Each path below is one point turned by a fixed rotation once a step. After each direction that follows a path, write how fast that rotation turns it, in degrees each step (0 if it stays still).
Each turn is a multiple of 5 degrees from 10 to 175, or 0.
Each row of a path follows its step; steps can be skipped.
path 1
step 1: [-19  -8  -1  -7  11  22   7  19  -1 -10  26 -20 -29  -5  29  34 -15 -14
 -11  -8 -14 -37  18  10 -37  11   1  34 -12  17 -37   5 -11 -13 -21 -39
   4  -1   6 -42 -21  18  25  -1  16  11   2  21  10  13   9  -9  -1 -26
   1  33  -4 -11 -23  -1  -4   3 -17  -6   9  -5]
step 2: [  3  10  -1 -39  19  18   0 -19  22  21 -23  -2  19  12  16  28   9   9
   8  -9  -8  18 -15 -26  -6  25 -31  27  16  17  -4 -21   6 -43 -29  -5
 -10 -19  11  15 -31  14   2 -24  -4  -7  -4  -6   7  28   9  -5 -37  -8
  11  12 -18 -28  14  24  -2 -26  11 -23 -15   7]
step 3: [ 15   6  -2 -18 -17  12   4  -2  25   3   2 -10  -2  28 -13  -9 -23   2
 -10  22   3  24  -7  -9   6 -21   5  22   1  17 -17  -6  -4   4   0  25
  22   6 -19  -4 -46  26 -48 -20  32 -10  22 -28  36 -30   1   8  10  -6
  29  31  19  -8  18 -19 -21  -6 -22  -7  -8   9]
step 4: [-30 -16 -17   3   3  -8   4  13   2  22   7   2  18  22  -3  37  -8  19
   2  -6  -6 -28  -6  -5   1  10  21  11  -8  -3 -31  -9  32  27  20  -1
  33  37  24  15 -12  22 -15  39  10  -2 -16  10  15 -17  -2 -24  20   3
  33 -16  -3 -47  -5  18   2 -14  -5  -1 -19  -9]
step 5: [  1 -22  11 -21   8 -22   1  -5 -17   2   8  -5  12  16  19  -8  16  25
  -5 -19  -5 -16 -19 -29  19  -6 -34   6  34  30 -42  16  13  14  17  21
 -13  24 -22   2  15 -14   3 -11  17 -47   3  18  35  21  -1  16 -12  10
   7  -6 -11  -3   0  26  25  28   2 -12 -13   8]
step 6: [ 24  17   5 -14  -1 -13  -9  24 -11  -4   5  -2 -12  -5  11   8 -13  22
 -53  36  -4   1 -15  10 -36   0   0  24 -15   7  13  13  34  11  12  47
 -20   4 -12  25   3   4  -6  34   3 -11  28  16  -2 -33  16  15 -34  14
   7  -3 -29  13   1 -18  -2   4  -7 -21  -9  13]
step 7: [  4  11 -14 -12 -11 -28  26  29   9   8  11  33   4  11 -11  13  13  11
   9 -16  -1 -12 -33  21 -29   2   9 -30  18  15  23 -11  -3 -24   5  20
 -10  29  -2  28  10  -6  14  17  17  -9 -21   4   5 -23   4  35  43  21
 -10 -22  12   3  15  -1 -32 -29  31  -8 -11   5]
step 8: [  0  22  -1  -9   1 -30  18  17  -7   7  -5  27 -14  10   3 -43  16  31
 -15 -11  -3 -13  13 -16  12  -5  34   0  -6  -1 -10  28  12  23   7 -25
 -18  11 -14 -16   5  -8  10  12  30 -15 -12  26  -4   8   5   2  12   3
 -37  15  20  16  36   5   6 -23 -27  -3  48  22]
step 10: [ -9 -18  16 -13  -1  -7   4  11   6   7   2  11  19  -4  26 -20  -8  -8
  15   8  -6  20  -1   4 -53  28  -8 -14  32   2 -13 -10   8 -51 -13  19
  -9 -13 -21  10  -2   0   0 -37   5   5  -9  -3  -5  11  24 -17 -26 -20
 -28   3  34 -20   6  -8 -33 -17  14  -7  38   8]
step 11: [ -7 -15  21 -11 -15  29   2  -6  17  -6  18  28 -31  16  16 -22 -16  -3
  16  17 -13  14  20  -9  -1  -7  17   9 -31  25  17 -19 -20 -30 -13  -4
 -13  16  16  -4 -40  25 -30  21 -11  15  -4  17  26 -12  18  -1  17  -5
 -11  25  16 -20   2  -8  21 -25 -26  -1  24  22]
step 13: [  4 -36   5 -26  -3  22  -5 -43 -19  -7 -10 -14  -8  10  26   1   5  21
   7   2 -13  -8  18  -1  25  13  -3 -23  30   5 -40  24  25   3 -11  13
  22  -6 -41   9  -5   6 -10 -20  -2   3  30  18  -6 -22  26   6 -13 -40
  32   2  17 -19  15  -4  13   3  -8  -8 -14  19]
[ -3  -3  -6   4  -3  -1  12  -2   2   0   4  -4   0  -3  -4  -3  -7  -5
  -1  -1   4   0  -4  -8  -4  -1  -6  -5   2   1   0  -1  -3  -1   5   5
  -3   0  -6 -11  -4 -12   7  -1   3 -10   3  -5   8   2  -1   2   5  -3
  -4   5   1  -1  -4  -4  -6   3  -1   0  -2  -6]  160
[ 5  7 -1  4 -1 -7 -4 -3  1 -3 -3  1 -4 -5  0 -2  5  7 -4  2 -1 -8 -4  0
 -7 -4  1 -5  7 -9  1 -6 -3  4 -5  1 -1  7 -8 -2 11  2 -5  9 -1 -4  0  2
 -1  0  1  2  2 -5 -8  4 -3  7 -2  2  2 -6  3 -3 -8 -4]  40
[-5  1 -1  5  2 -1  1  8  5 -4  8  7  2 -2 -6 -2 -8 -2  4 -6  2  1  3  5
 -2  1  2  0 -4  3  6  1  4  3 -3  4  5 -6 -1  8 10  6  0  3  2  0  2 -7
 11  2  2  1  9 -9 -1  2  5 -3  1  8  7 -4 -4  0  2  0]  100
[ -4   3   2  -6  -5  10  -9   0   0  -1  -2  -1   1   6  -1   3   1  -2
   3  -4  -2   3   1   1  -6  -6  -2  -1   3   1  -2   4   5  -1  14   5
   2   4   6  -4   3 -12  -7   2  -6   2  -4  -1   5  -5  -6  -5  -5  -6
  -4   4   4   0   2   3   6  -5  -2   0  -6   0]  45
[  5  -2   1  -3  -5  -9  -5   8   1   1   2  -2  -5  -4  -7   7  -5   2
  -1  -6  -3  -3   0  -3 -10  -2  -4  -1   0  -2  -2  -3   0  -1   1  -3
  15  -6  -7   1  -2  -2  -2  -4  -4  -1   1   1  -9 -11  -3  -1   3  -7
   3  -6  -1  -2  -3  -6  -3   3   1   7   3   5]  120
path 2
step 0: [-14  -7   9   2 -40 -15  15  36  -5 -26  -2  -5  -7  12   2   1  -6  12
 -11  12 -25  15  21   1  -8  -1  43  10   0   3  15  -6  -6 -22 -22   8
 -39  19  16  -7 -11 -26  -4  -2  -2 -17  -7  -5  -4  12  24  17  42   1
  -9  39  28 -29 -29 -10  -4  -6  15 -57  18 -39]
step 2: [-28   4  16  -8  -5   7  29  -9  -7 -18  -9   8 -24 -10 -20  17   2  60
  -7   0 -12  22  44 -11 -20  -4  28  16 -14  18  32  -7 -16   4   3   1
  14   7  13  15  23   3 -21   0 -10 -18  -1   8  51  -4 -29   9  44 -11
  40 -32  -9  -5   2   0  -9  15  16  12  -7  27]
step 4: [ 16  46  18  -5 -38   5 -21  -6 -19   0  12  14 -28 -26  -7   8 -12  14
 -16  14 -17  23  20  26  -8 -45   5 -16  -1  -6 -10 -10  29  -5  -6  15
 -16  41   1  29 -25 -15 -18   9  -8  23 -32   3   5  -9 -22   4  19 -21
  -4  27  46   6 -32 -16  -9  -8  15 -16  20 -11]
step 5: [ 24  19 -15  -2 -22  12 -25  -5  14 -14  12  13  -7 -22 -10 -13 -23  26
 -21   4  -5  50 -10  14  -2  -5  41   9   0   0 -14 -23  14   9  18  19
 -16  15   9 -20  13  -9 -15 -26   5  30 -18  50  16  21   3   0  29  -8
   8 -16 -31  13  -8 -20 -25 -31  24 -19 -18 -19]
step 6: [-17 -18   6 -10 -34 -27  18  24  20  11   9  -4  -5 -35   0  30 -10  18
  -7  -6  -9 -13  10 -18 -11  -7  35  38  -3  15 -12 -29  -6  -7  24  20
 -29 -35  -3  -8  15 -17   4   7  13  11  -8  24  23 -17 -29   7  25  -9
  28 -28   9  21 -17 -18   1 -11  43  22 -16 -39]
step 7: [-32  -2   2 -11 -39   1 -11   0   4  -6 -16  31   1   9 -10  18  -9   2
  19  -1  -2  24  16 -21  13 -29  19   9  17  37  -6   9  45 -34  -7 -13
 -25 -27 -16 -10 -14 -22   2  25  11   0 -25 -25  36  14  13   7  -8 -28
  25 -28  15  -7  -9  24   6  -4  55  -5  10  -7]
step 8: [ -7  18  55   1 -19 -13   2  25   9  -8 -20  -7 -11   4  11 -26  -6  41
  13  24  14   2 -14   6  13 -15  28   2  -5   7   4   2  11 -21 -42  -2
 -24  32   5   5 -19   9 -14  25   0   4  -9   4  14  27  16  13  45 -10
  10 -13  29  10 -25  26 -26 -10  25 -44   6  -7]
step 9: [ -6  10  31 -10   6  19  10  -9  13 -13  -3  15  -8  -8 -22 -34  10  29
   5   7 -18  29  -9  37 -14 -15  15  49 -25  -2  -4  19  11  -7 -12  33
 -53 -23  15  22  -8  -2  17 -31  11  17  14  -1 -17  20 -11  10  43 -16
   1 -13  -9  -6 -17 -10  -4  15  21 -28 -23 -13]
step 10: [-23   4 -11 -28 -22  19  21   3  -6 -36  15   9  27 -24  -8 -11  -5   9
  24  -4 -19  21  19   6 -24 -27  22   9 -13 -14   5  -3  17   5  -3  38
   1 -21   1  10  23  -4 -32  -9  -2 -18  10  18  14   5 -45   4  27 -16
  51 -23  23  10 -20   9 -12  46  -3  10  13 -16]
step 11: [-12  23  -1 -20 -35   5  -5  25 -52 -23  15  17 -20   8 -15  -7  17   7
  17  -2 -16  15  19   7 -11  -5  31  16  14   4  14  -8  22 -55 -11 -38
  -3  15   4 -15  19 -35 -36   8  12  -8  -4  15 -12  18   2  26  23  -4
  16 -13  -6  -8   5 -12 -17  18  36  41  12 -11]
step 12: [ 45  31  -1  15   0   6  -8  19   8  10   3 -15 -17  27  -1  23  11  31
  23  12 -20   1  19   9  12 -39  10  16 -23  -8  -9 -10  26 -48   4 -12
 -16  34  -3  10 -17 -31 -16  31 -14  25  11   4  -1  18 -22  13  27 -19
  25  -9  23  10 -33 -34  -7 -11  11  -1  -6  -7]
[  1  -3   6   3   7   4   3   2   7   5  11   2   0  -3  -3  -1  -2  -3
   2   0  -2  -1   1   0   1  -1  -8   0  -4   3  -4  -1   1  -1   6  -5
 -12  -2  -1   6  -8  -1   8   5  -3   1  -4  -2  -3  -3   2   4  -3   0
   0  -1   4  -8  -7 -11  -1   9   0   9  -2  -4]  130
[ -3   4  -2  -5   3  -6  -1  -1   9   1  -1   2 -16   5   4  -4  -2   1
  -1  -2  -1  -1  -9  -2   7  -3  -4   1   1   2  -2   7  -3  -3   4  -1
  -3  11   0  10  -4  -5  -4  -7   0  -1   0  -8  -3   5  -1   3  -5   0
   8   5   5   3  -1   6  -2  -4  -2  -4   0   1]  80
[ -3  -3   3  -6   6   2  -1   2  -8   1  -3   5   8   5  -1  -1   5  -7
   2  -2   0  -6   0   7  -2   4   7  10   0  -1   2   2  -1   3   4  -3
  -2   7  -3   8   3   5  -1  -6 -11  -3  -5  -2   4   7  -7   1   6   0
  -2  -4   4  -5   1  -1  -3   6  -2  -4   7   7]  45
[  5   2   7  -1   3  -2  -6  -3  -1   2  -6  -1  -2   1  -6  10   8  -2
  -1  -4  -3   0   9  15   4 -10   0   2  -5  -1   2   4   0   4  -1  -1
  -3 -12  -2   4  -4  -7   0  -3   2   4  -1  -5  -3  -3   0  -3  -3   3
   1  -1   3   9   5   2   3  -5  -2   4   1  -2]  135
path 3
step 0: [ 15 -25  22   3  32   2  11   7  -8  10   9 -31 -30 -19  11 -30  -2   6
   6 -25  19  -1  24  -5  20  16 -25  -7 -20 -10  -3 -10 -30   0  10 -15
  16  12  49 -27  22 -43 -12  29   6  20  -3  -2 -12   1   2  18  -7   8
 -19 -13  14 -29   8  14 -10  -5  12 -12  20  30]
step 2: [-20  15   1  -9 -10  12  33 -27  -8  -6   0 -38  -9  -9 -36  11  -8  14
  -5  -1 -18 -22  -4 -25 -25   4 -10   8   8  -5   3 -17 -28  28  17  22
   0  25   4  42 -38  45  16  -2   2  -4  28 -17  31   7  13   9  -7  14
 -15  -1   8 -25  -2 -23   7  22   0  12   0 -28]
step 3: [-17 -13  14   5 -19  29   6   4  12 -11   3  15 -22   4  15   1  20   9
  -4  39 -56  14 -22  -7  -9 -24 -21  -9   6 -20  35   0 -10  31  -5 -21
  19   3 -17 -10 -25 -17  14  -8 -17  21   1  -7 -22 -14   7 -31 -16  18
 -28  12   2  23   2 -24  -5 -23   9   4   9 -34]
step 4: [  5 -26 -52 -17  18   4 -13   4   3   0   8   2  -3  10   2   6   5 -24
 -21  13 -11   7  25  53   0 -41  12 -31  31 -27 -14  16  40 -39  13  -3
  -7   1  -8 -16  -8  -4  27 -16 -25 -16  26  -3   9   4  -2  11   2   8
   1  14  -9  25 -11 -28 -10   0   1   3  -4 -11]
step 5: [-41 -16 -18  14  30 -34 -11  19  -5 -23 -20   8  -5  -3 -10 -34 -18  34
  18  38  28   1  11  21  10   8  15  15  29 -17 -41  25   7   5   8  14
  10  -4  -8  -1  34  26  14  14  -1  19  -6  11  -8   6  16   3  11  -5
  11 -31   9  18  21  10 -17  -3   5  19  -4   0]
step 6: [ -4   1 -18  13 -28 -11 -39  39  10 -14 -14  14  36   8   3  11  -8  11
   4  -5  -8   6   2  -9 -11  23   7  11   0  34  -8  21   5  -8 -34  18
   0 -28  -3  -2  17  11 -44   6   3 -10  -3 -27  -7  -1 -12 -31  18  -1
  12 -10 -50  -3   3  14  32 -10 -18  23  29   0]
step 7: [ 44  12 -11  28  11   2 -22 -50 -17  -2   3 -19  13 -10   9   7   6 -14
   3   3  18   5  30 -33  21  19  10  -3  -2  35   6   7 -19  -9 -11 -16
 -10  36 -27  -4  -9  26 -29   3 -16   9   1  -8  -9  -1 -30  -3   6 -29
  -3  -3 -18 -13  16   0 -24  30 -26 -17   1  13]
step 8: [ 33  -2  14   1  34  19  -8  15   5  13  16  39 -18   1  38   2   3 -19
   6 -16  39   6  13 -30   7   2  -1  15 -34  23  30 -25  -2  23  -3  13
  -6  -4 -22  -5   8 -12  17   5   9  30 -35  18 -17 -18  -4  12  11 -11
  -5 -11  34   2 -32  -1   7 -14 -10   5 -21  -6]
step 10: [-28  38  23  -3 -27   6  28 -48  -1  18 -33  -4  -3  27 -37  -6  -3   3
  27  -9 -16   3 -12  -3   6  26  12  12   4   5  -2  -7   6  18   4 -30
  13  -1   9   6   2  -4  28  -3  15  -9  -5  24  22  33   7  -3  -6 -12
 -19   1  26  25   6  40  -4  -4  21 -17   6 -15]
step 12: [ 27  -2  25 -19  -8 -14   7 -14   9  14  19 -10  -4 -11  -5  -1  13   7
 -19  53  -9 -20 -11  27   0 -19 -18 -29  34 -20 -17   4  -3 -16  25  -9
 -16   8  21  12  19 -19   1  -1 -18  11 -12 -22 -12 -28  19 -26 -16 -14
  15   4   8   4  19 -15 -24  30   2 -13  -6  42]
step 13: [  3   2  -6   2  -3  -8  29  41  -3  12  16  -1   5   4   2 -20 -24 -15
 -31  15  14 -24  10  19 -30 -46  -7 -10  20  -5 -33   4   0  34 -14   0
   0   7 -13  16  26   3  -2  -1  -1 -27  12  -7 -16   2  -5  16 -36  -4
   7 -36  12   2   8  17  31 -52  -9  13 -19  11]
[  0   1  -2  10  -2   2 -11  -1  -3   0   2  -2  -3  -2  -9   1  -4   4
 -11   5  -2  -1  -9  -3   2  -7   9  -6  -1   8   6  -6   2   8   2   0
   0   1   2   4  -1  -1  -5  -5   8   3  -2  -3   4  -1   0   0   2  -4
   0   3   3   1   0  -1  -3   6  -5   2   9   2]  80
[ 6  9 -5 -3  4 -4 -5  2 -7 -2 -2 -1 -2 11  3  7 -2 -1 -5 -5 -7 -1 -2  0
  4 -1 -9  1  2  4 10  3 -3 -4  0  4  6  9  6 -3 -8  0 -1  0 -2 11 -5 -4
 -2  2 -3 -4 -5  0  1  1  0  4  5  1 -7 -4  1 -4 -3 -1]  90
[ -4  10  -4   5  -5   6  -5  -2   5   4   2  -5   3   1  -3   4   8   5
   2  -2  -5 -11  -3  -6   2   1   0   3  -5  -2  -4  11   0  10  -3   0
   0  -5   1  -1   3  -6   1   1  -3   4   8   1   0   1  -4   3  -9   6
   2  -5  -1   3   9   0   7   0  -3   3  -3   1]  100
[ -5   1   5  -6   1  -6   8  -2   1  -4   1   0  -5   0  -8   8   4  -6
  -7   4   1  -7   6  -5   2   1   3 -12   0   7   6  10   0   0  -2   0
   7  -5   2   0   4   5   2   5  -1   2   6   3  -4  -6  -1   1  -2   3
  -3   9   3  -1  -5   5   2  -1   8   3   3   1]  40
[  0   0  -5  -2   5   6   2  -4  -5  -4   4   7   3  -4  -4  -1  -1  -3
   1   0   0   8  -5   7   0  -2   4  -4 -10   4  -1   0   2   3  -3   0
  -3  10   1   2   5  14   4   4  -1   1   3  -1   3   6  -6   8  -2   3
   3   0   3   9   2   5   4   3   0  -5 -11  -1]  120
[  2   5 -10   0  -3   2   3   6  -3   2   2 -14  -6  -8   1  -3  -1  -1
  -4  -5   8   3   1   3 -10   4  -3  -1   2   4  -4   7   1  -5   0   5
   0   3   0  -4  -4   0  -5   0   2   0   4  -1   3  -2   0  12   0   2
  -4   6  -2  -4   4  -7   1   8   2  -2   2  -5]  155
